One turn sends every row of this set to another row. A few are shown first. Where does it send the rows asked after them?
deso: 89, -89, 24, 261, -161, -86, -113, 2, -93, -168, 115, 92, 148, -134, 335, -52, -136, 76, 63, 162, 189, -11, -328, 65, -156, 385, -211, 297, -194, -174
leso: -88, 33, 120, 279, -245, 84, 362, -70, -60, -166, 99, 111, 195, -152, 8, -59, -168, 319, 136, -8, -111, -32, -8, 54, 41, 173, 170, 24, -15, 67
folik: -58, 15, -113, 466, -100, 202, 215, -280, -101, -180, -62, -63, 158, -91, 53, 21, -381, 185, 84, -109, -254, -129, 126, -8, 273, 172, 72, 277, -96, -93
Vatep: 94, -63, 137, 283, -238, -16, 316, -128, -114, -318, 9, -285, 122, -272, 251, -66, -243, 201, 136, -52, 70, 43, 145, 55, -158, 174, -41, 50, -16, -186
foget: -64, -66, 85, 425, -146, 45, 42, -32, -117, -312, 157, -340, 183, -172, 161, -112, -229, 112, 145, 240, -167, -149, -208, 153, -11, 113, 53, -36, 7, 108
kela: -114, 40, -136, 124, -47, 280, -214, -141, 34, -10, 18, -39, -147, 129, -347, 461, -21, -259, 77, 112, 112, 97, -31, 7, -485, -180, 75, 317, 4, -42
pekup: 133, -153, 111, 240, -188, -77, -84, -162, -116, -269, -32, -213, 243, -9, 138, 24, -285, -152, -20, 106, -68, -211, -64, 225, 307, 93, -308, 119, -121, -14
bigez: -83, -129, -74, 171, 2, 180, -349, 22, 120, -92, 90, 127, -266, 252, -280, 472, -111, -302, 101, 55, 51, -94, 114, -83, -259, 19, -37, 261, -94, -52
fiti: -162, -39, -183, -31, 31, 229, -65, -239, -34, -39, 73, -93, -342, 91, -284, 443, -10, -275, 6, 1, 124, 99, 107, 42, -204, -94, 143, 240, 27, -265
tavo: 138, -127, 40, 359, -273, 48, -32, -106, -170, -421, 164, -337, 103, -177, 145, 67, -342, -48, 208, 99, -58, -147, -141, 235, 173, 47, -2, 36, -102, 137
bof: -144, 47, -125, 141, -9, 279, -176, -139, 40, 5, 14, -65, -149, 123, -346, 423, -9, -209, 58, 136, 82, 99, -39, -14, -514, -177, 117, 297, 36, -59
lipe: -260, -9, -265, 111, 28, 292, -63, -224, -49, -75, 98, -112, -254, 25, -344, 343, -37, -209, 7, 178, 34, 177, 47, -16, -351, -89, 273, 213, -18, -220
vamas: -351, 21, -237, 72, -16, 270, -191, -143, 4, -35, 111, 62, -96, 74, -323, 310, 60, -309, 6, 288, 70, 128, 3, -8, -416, 1, 95, 256, -56, -174
dib: -97, 33, -143, 135, -22, 291, -174, -163, 22, -9, 17, -98, -194, 111, -351, 452, -42, -221, 70, 90, 93, 108, -17, -1, -475, -198, 138, 296, 25, -64
ser: 114, -22, 67, 210, -386, 93, 272, -148, -123, -277, 104, 127, 128, -162, -5, 125, -286, 136, 205, -161, -1, -30, 55, 148, 241, 93, 99, 108, -133, 98
voker: -66, 7, -119, 76, -1, 234, -174, -206, 37, 45, -84, -74, -162, 179, -363, 452, -10, -254, -31, 56, 72, 102, 30, 3, -392, -194, 29, 313, 30, -139
denof: -107, -165, -75, 162, -74, 137, -260, 47, 96, -49, 21, 187, -84, 219, -443, 303, 8, -249, -58, 272, -53, 96, 95, -91, -368, -6, 25, 116, -103, -46
motu: -65, -90, 155, 306, -59, -88, -9, -83, -56, -162, -41, -216, 319, 6, 155, -149, -170, 13, -89, 262, -176, -218, -133, 142, 124, 172, -240, 40, -11, -51
nal: -45, -135, -90, 245, 111, 211, -180, -48, 62, -100, 75, -88, -427, 193, -298, 452, -182, -141, 85, -18, -26, -44, 151, -114, -241, -65, 206, 192, 0, -121
goke: -68, -171, -99, 233, 34, 165, -81, -30, 41, -58, 0, -25, -250, 157, -464, 282, -63, -84, -80, 196, -139, 147, 129, -131, -356, -87, 260, 48, -19, -113
Dol: 315, -229, -196, 284, -338, 48, -163, -95, -150, -232, 5, -5, 176, -152, 224, 14, -64, -100, 10, 55, -8, 130, -209, 118, 67, 334, -286, 305, -185, -190
Raf: 151, -96, -100, 434, -287, 124, 122, -243, -142, -398, -60, -334, 177, -267, 236, 11, -347, -9, 156, -73, -48, 32, 217, 35, -9, 194, -166, 237, -137, -208
Bani: 88, -220, -125, 155, -111, 165, -210, -62, 8, -148, 15, 51, -251, 172, -468, 442, -136, -291, -12, 90, -22, 130, 176, -44, -200, -117, 118, 130, -149, -74
gete: 111, -101, -1, 361, -16, -48, 100, -85, -162, -158, 91, -173, -43, -207, 321, -95, -214, 294, 33, 84, 85, 50, -288, 10, -153, 292, 94, 202, -72, -259
mir: -57, 27, 121, 184, -392, 62, 169, -29, -30, -197, 118, 327, 334, -92, 27, 23, -138, 101, 177, 19, 3, -76, -25, 127, 98, 229, -84, 123, -142, 148
pil: 336, -227, -218, 385, -202, 83, 54, -181, -216, -229, -23, -268, -24, -225, 206, -33, -147, 112, -27, -24, -117, 203, -172, 62, 66, 246, 19, 214, -65, -271
teto: -28, -26, 176, 233, -300, -59, 173, -18, -26, -264, 27, -57, 333, -205, 267, -123, -112, 95, 131, 104, 112, -17, 80, 56, -258, 289, -266, 87, -60, -127
vugo: -77, -30, -46, 484, -181, 108, 151, -145, -67, -279, -65, -271, 303, -232, 259, -171, -208, 124, 87, 113, -136, 9, 134, -36, -214, 293, -172, 183, -40, -220
Diz: -22, 13, -106, 373, -241, 174, 23, -235, -64, -215, -39, 156, 288, -34, 63, 107, -347, -29, 122, -86, -138, -178, 111, 59, 327, 222, -189, 372, -222, -18
Dal: -326, 11, -142, -1, 108, 216, -49, -159, 24, 50, 75, -31, -234, 123, -267, 305, 102, -186, -40, 156, 67, 81, 41, -11, -359, -12, 132, 207, 93, -272
nilu: -110, 18, -103, 80, 14, 225, -175, -175, 57, 70, -78, -39, -118, 187, -355, 420, 21, -248, -45, 107, 68, 88, 7, -7, -429, -172, 8, 317, 48, -138
nepuf: -240, -75, -40, 251, 150, 181, -219, 57, 147, -2, 76, 46, -252, 237, -266, 315, -40, -104, 37, 160, -61, -87, 74, -163, -409, 52, 102, 174, 30, -103
mizuv: -102, 16, -113, 97, 36, 231, -133, -196, 37, 65, -88, -95, -166, 174, -361, 418, -2, -212, -46, 85, 47, 101, 20, -19, -420, -191, 69, 293, 72, -152
bozus: 197, -91, 125, 183, -400, -28, 132, -121, -105, -382, 30, -118, 200, -233, 250, 61, -263, -37, 193, -84, 197, 2, 157, 129, -56, 187, -267, 153, -154, -116
rov: 26, -62, -63, 387, -339, 88, -27, -136, -54, -338, -40, -109, 388, -193, 260, -42, -228, -106, 144, 75, -7, -31, 151, 45, -107, 311, -393, 280, -179, -147
Bug: -173, -33, -280, 42, -94, 282, -202, -222, -58, -126, 109, 6, -206, 51, -340, 450, -59, -393, 56, 141, 131, 145, 65, 51, -262, -81, 111, 294, -120, -172
kesor: -232, 74, -58, 436, -105, 167, 116, -161, -4, -100, -46, 145, 367, -24, 80, -83, -234, 149, 56, 71, -245, -179, 41, -32, 130, 302, -109, 295, -104, -45
fede: 84, -142, 109, 328, -47, -56, 94, -200, -150, -237, -56, -413, 120, -60, 130, -56, -311, 58, -61, 101, -181, -166, -54, 165, 254, 56, -68, 28, -5, -97
Vad: -24, -76, 89, 337, -284, 17, -130, 9, -87, -342, 177, -141, 299, -121, 173, -30, -204, -88, 181, 257, -56, -192, -216, 214, 43, 164, -177, 55, -110, 183
Toru: 323, -166, -42, 257, -202, -49, -52, -139, -201, -278, 105, -95, -80, -202, 306, 108, -319, 53, 114, -64, 225, 33, -230, 116, 42, 232, -62, 312, -231, -204
domeg: 108, -163, -152, 381, -164, 44, -12, -44, -103, -118, -7, -76, 202, -155, 233, -188, 44, 139, -77, 194, -148, 146, -262, 14, -133, 389, -130, 196, -29, -243
nov: -243, -16, -145, -76, -19, 199, -185, -158, 24, -4, 86, 93, -184, 145, -264, 415, 82, -369, 4, 107, 165, 48, 60, 53, -274, -8, -34, 285, -16, -218

Dal goes to lipe
foget goes to fede
Bani goes to bigez
Where do these go?
Raf goes to bozus
mir goes to kesor
dib goes to voker
Toru goes to Dol

One turn sends every row of this set to another row. A few are shown first. Where does it send the rows asked after them?
zufip: -262, 474, -287, 69, -27, 169, 13, -79, -70, -14, -129, 103, -195, 272, 63
miri: -42, -155, 88, -116, -150, 23, -30, 120, 3, 28, 51, -208, 391, 75, 174
vaz: -138, -205, 147, -102, -117, -2, 17, 67, -40, 38, -28, -224, 366, 17, 152
puvi: -366, 268, -286, 30, 2, 181, 80, -249, 111, 367, 62, 4, -8, 113, 105
vada: -234, -60, 166, -80, 34, 55, -147, 45, -300, -240, -102, 163, 118, 163, 328
Kubif: -331, 481, -276, 73, 1, 148, -33, -40, -19, 103, -222, 35, -171, 223, 38
lebut: -270, 270, -311, 20, -35, 209, 124, -272, 64, 234, 186, 90, -28, 181, 140
galim: -72, -205, 129, -106, -140, 12, 54, 41, -77, -61, 63, -161, 355, 67, 182
gadog: -361, -14, 162, -79, 85, 26, -299, 166, -139, 60, -314, -2, 188, 68, 273
Pufo: -188, -94, 147, -77, -186, 61, -196, 154, -48, 45, -112, 125, 452, 19, 281
Zemi: -367, 424, -228, 84, 7, 140, 53, -127, -104, 10, -227, 69, -216, 197, 38
dorob: -92, 91, 21, -123, -5, 96, -359, 259, -88, -56, -45, 105, 220, 244, 345
subi: -364, 481, -322, -146, -278, 6, 215, -54, -39, 42, -103, -111, -39, 52, 78
dula: -361, 468, -315, -146, -285, 7, 229, -73, -64, 7, -92, -99, -47, 51, 85
kef: -398, 204, -236, 46, 5, 175, 187, -353, 2, 244, 83, 61, -65, 95, 109
fopo: -238, -145, 195, -62, -176, 52, -123, 81, -117, -13, -139, 147, 414, -10, 270
lumib: -144, -113, 151, -81, -201, 75, -141, 109, -102, -58, -48, 183, 429, 46, 294
dolu: -339, 482, -326, -152, -288, 12, 217, -53, -45, 18, -79, -96, -38, 61, 87

gadog goes to vada
miri goes to vaz
Where do these go?
dula goes to dolu
kef goes to lebut
zufip goes to Kubif
fopo goes to lumib

One turn sends every row of this set to another row. A few are shown first. Where does it send the rows asked after them?
vem: 239, -49, 307, -151, 293, -22, -330, -326, -111, -90, -163, -222, 194, -105, 73, 200, 348, -165, 168, -209, -30, 126, -341
mag: 37, 148, 331, -141, -362, 92, -154, 203, -137, -159, 219, -210, 325, -67, -206, 26, 251, -140, 137, 58, -29, 268, -387
rel: 192, 417, 97, 114, 136, -126, 34, 80, -531, -162, -4, -135, 315, -76, 26, 264, 237, 57, 148, -24, -230, -152, -152
fip: 25, 268, 386, -178, -67, 173, -361, 8, -284, -264, 29, -136, 271, -245, -24, 307, 294, 9, 331, -111, 11, 77, -242
debe: 354, 170, 193, -42, -263, -279, 118, 2, -69, -139, 42, -169, 273, -140, 224, -186, 378, -332, -39, 317, -363, -26, 71
bagof: 283, 237, 276, 42, -236, -154, 46, 3, -56, -72, -98, -15, 209, -189, 323, -254, 363, -314, -22, 402, -360, -31, -44
pamu: 318, 151, 151, 36, -292, -284, -7, 0, -147, -207, -38, -32, 276, -135, 228, -84, 318, -333, 28, 436, -396, -150, -17
lon: 133, 165, 427, 84, 134, -162, -274, -152, -414, -270, -232, 87, 356, 40, 345, 150, 253, -223, -8, 50, -334, -34, -323
sitaz: 139, 52, 337, -132, 207, -199, -270, -226, -4, -191, -239, -342, 67, -167, 101, 196, 451, -99, 52, -196, 15, 151, -361
nisa: 177, 470, 445, -92, -9, -98, -15, -39, 31, 61, -63, -200, 563, -102, -144, -106, 208, -254, -113, 199, -493, 156, -318
nelol: 29, 84, 436, -227, -355, 106, -244, 312, 8, -52, 23, -222, 308, -67, -197, 41, 202, -315, 147, 127, -48, 86, -242
dak: 319, 76, 111, -108, 18, -141, 44, -12, 295, -136, 7, -333, 119, -291, 18, -94, 363, -154, 107, 213, 5, 275, -129
gif: 118, 460, 197, -58, -178, 286, -55, -229, 104, -146, -76, -210, 271, -51, -131, 35, 235, -118, -16, 221, -341, 305, -205
pime: 192, 216, 300, -169, 138, 258, -174, -183, -114, 41, -234, 11, -1, -96, -163, 220, 458, 83, 119, 154, -348, 63, -91
Doz: 227, 79, 548, 82, 83, -179, -168, -233, -363, -116, -199, 17, 435, -22, 327, 129, 359, -306, 80, 37, -461, -78, -211
bufeg: 240, 0, 53, -108, -75, -81, -15, -2, 223, -103, 8, -435, 149, -228, -16, -21, 499, -216, 2, 10, 32, 294, -172
maf: 192, -12, 134, -96, -55, -151, 56, -28, 220, -173, -27, -370, 69, -248, 89, -31, 562, -169, 26, 90, 137, 87, -162
rakap: 119, 87, 232, -205, -384, 103, -234, 199, -5, -133, 139, -308, 384, -33, -235, 14, 319, -153, 164, 103, 6, 129, -344
Soz: 29, 353, 366, -276, -73, 82, -394, 37, -323, -321, 136, -175, 146, -243, 18, 255, 214, -59, 211, -64, -40, 176, -163
zut: 185, 324, 201, -104, 142, 233, -135, -196, -96, 89, -195, -31, 30, -132, -138, 242, 399, 55, 176, 233, -258, 185, -67
vavup: 239, 342, 490, -148, 214, -124, -94, 48, -201, 305, -184, -15, 286, -279, -22, -26, 380, -59, 63, 159, -464, -18, -235
pumi: 90, -2, 389, -114, 272, -26, -223, -133, -72, -157, -80, -244, 190, -103, 39, 161, 406, -190, 56, -293, 89, 257, -361
zafig: 190, 161, 551, 76, 136, -51, -220, -212, -337, -186, -291, 61, 274, 13, 209, 48, 372, -312, -103, 69, -414, -139, -252
Zupuv: 185, 117, 116, 166, -175, -158, -18, 309, -253, 88, -45, -227, 384, 84, -235, 83, 329, -271, 84, 241, -261, -200, -257
vunur: 80, 349, 189, 61, 56, -248, -164, 131, -474, -85, 62, 57, 284, -147, -142, 223, 315, -8, 219, 37, -284, -270, -135
rege: 49, 395, 428, -291, -43, 135, -191, 91, -253, -306, 57, -138, 238, -237, 70, 224, 125, 13, 202, -135, -2, 145, -127
Puzel: 248, 330, 462, -156, 319, -156, -103, 4, -175, 303, -188, -32, 320, -181, -136, 96, 379, -67, 76, 200, -417, 33, -177
mub: 315, 96, 500, 54, 72, -199, -208, -169, -335, -310, -289, 55, 322, 17, 312, -9, 227, -365, 92, 96, -314, -100, -294
lova: 190, 233, 236, 29, -273, -241, -25, 292, -241, 56, 195, -77, 376, -5, -296, -75, 300, -276, 123, 80, -267, -104, -293
Vafol: 75, 1, 356, -47, 282, -21, -394, -194, -95, -152, -228, -192, 147, -82, 97, 291, 351, -229, 49, -172, -11, 203, -377
tunib: 267, 172, 238, 11, -344, -249, 83, -20, 59, -123, -1, -86, 360, -120, 343, -62, 433, -295, -42, 322, -403, -51, -63
denol: 162, 456, 382, -3, -25, -133, 49, -35, 107, 42, -11, -255, 509, -171, -54, -146, 126, -198, -9, 230, -469, 189, -375
ripal: 241, 244, 151, 84, -270, -260, 21, 290, -199, 45, 171, -150, 478, 109, -130, -20, 330, -184, 104, 195, -236, -205, -269
rego: 270, 30, -3, -208, -142, -101, -65, -106, 334, -94, 33, -337, 107, -193, 75, 4, 422, -159, 41, 68, 29, 148, -188
godus: 383, 103, 317, 18, -299, -216, 160, -35, -81, -287, -40, -144, 230, -168, 274, -114, 429, -324, 21, 368, -260, -58, -45
der: 278, -13, 197, -179, -227, -225, 29, -21, 232, -199, -57, -384, 87, -208, 99, -39, 528, -138, 82, 138, -55, 253, -107
favi: 120, 327, 189, -24, -87, 240, -23, -250, 196, -223, -50, -231, 228, 28, -206, 120, 207, -68, 34, 217, -329, 264, -216
vigib: 127, -22, 314, -43, 312, -131, -308, -158, -26, -192, -284, -161, 171, -57, 113, 71, 371, -214, 89, -201, 87, 55, -399
guz: 157, 427, 310, 98, 56, -192, -93, 71, -477, -98, 72, 31, 353, -93, 78, 283, 318, -11, 268, -27, -246, -243, -161
sorup: 125, 424, 193, 103, 138, -217, -111, 45, -575, -145, 129, -119, 248, -119, 30, 204, 320, -23, 197, -23, -260, -120, -48
dazos: 171, 151, 470, 93, 115, -299, -264, -290, -334, -163, -305, -67, 223, 60, 289, 39, 285, -286, 67, -38, -331, -120, -303
Lat: 271, -9, 115, -173, -174, -157, 31, 16, 202, -100, 113, -355, 101, -273, -75, -65, 474, -291, 92, 98, 38, 145, -61
Gada: 148, 186, 120, 182, -163, -278, -52, 330, -282, 44, 109, -194, 402, 127, -201, 10, 434, -268, 75, 157, -315, -67, -189
Purug: -78, 275, 284, -107, -54, 89, -287, 28, -359, -314, 93, -70, 235, -214, -58, 327, 260, 145, 232, 17, -54, 118, -234
Gekim: 205, 183, 484, 19, 101, -221, -257, -176, -384, -188, -191, 94, 281, 5, 337, 121, 227, -347, 16, 142, -410, -117, -139
furuv: 321, 103, 342, 41, -314, -330, 37, -88, -112, -169, -138, -115, 234, 20, 291, -196, 366, -323, 87, 317, -414, -8, -49
pazu: 223, 9, 376, -75, 394, -37, -231, -239, 19, -240, -191, -268, 186, -84, -91, 215, 373, -165, 13, -124, -33, 171, -353
Talaf: 43, 118, 292, -182, -367, 10, -331, 332, -19, -138, 121, -243, 285, -15, -208, 60, 320, -290, 76, 125, -99, 229, -303

Vafol goes to bufeg
pazu goes to dak
Where do these go?
zut goes to gif
sitaz goes to der
godus goes to mub
nelol goes to Zupuv
Lat goes to pamu
Doz goes to vem
Purug goes to mag
vavup goes to pime
rakap goes to ripal
Soz goes to Talaf

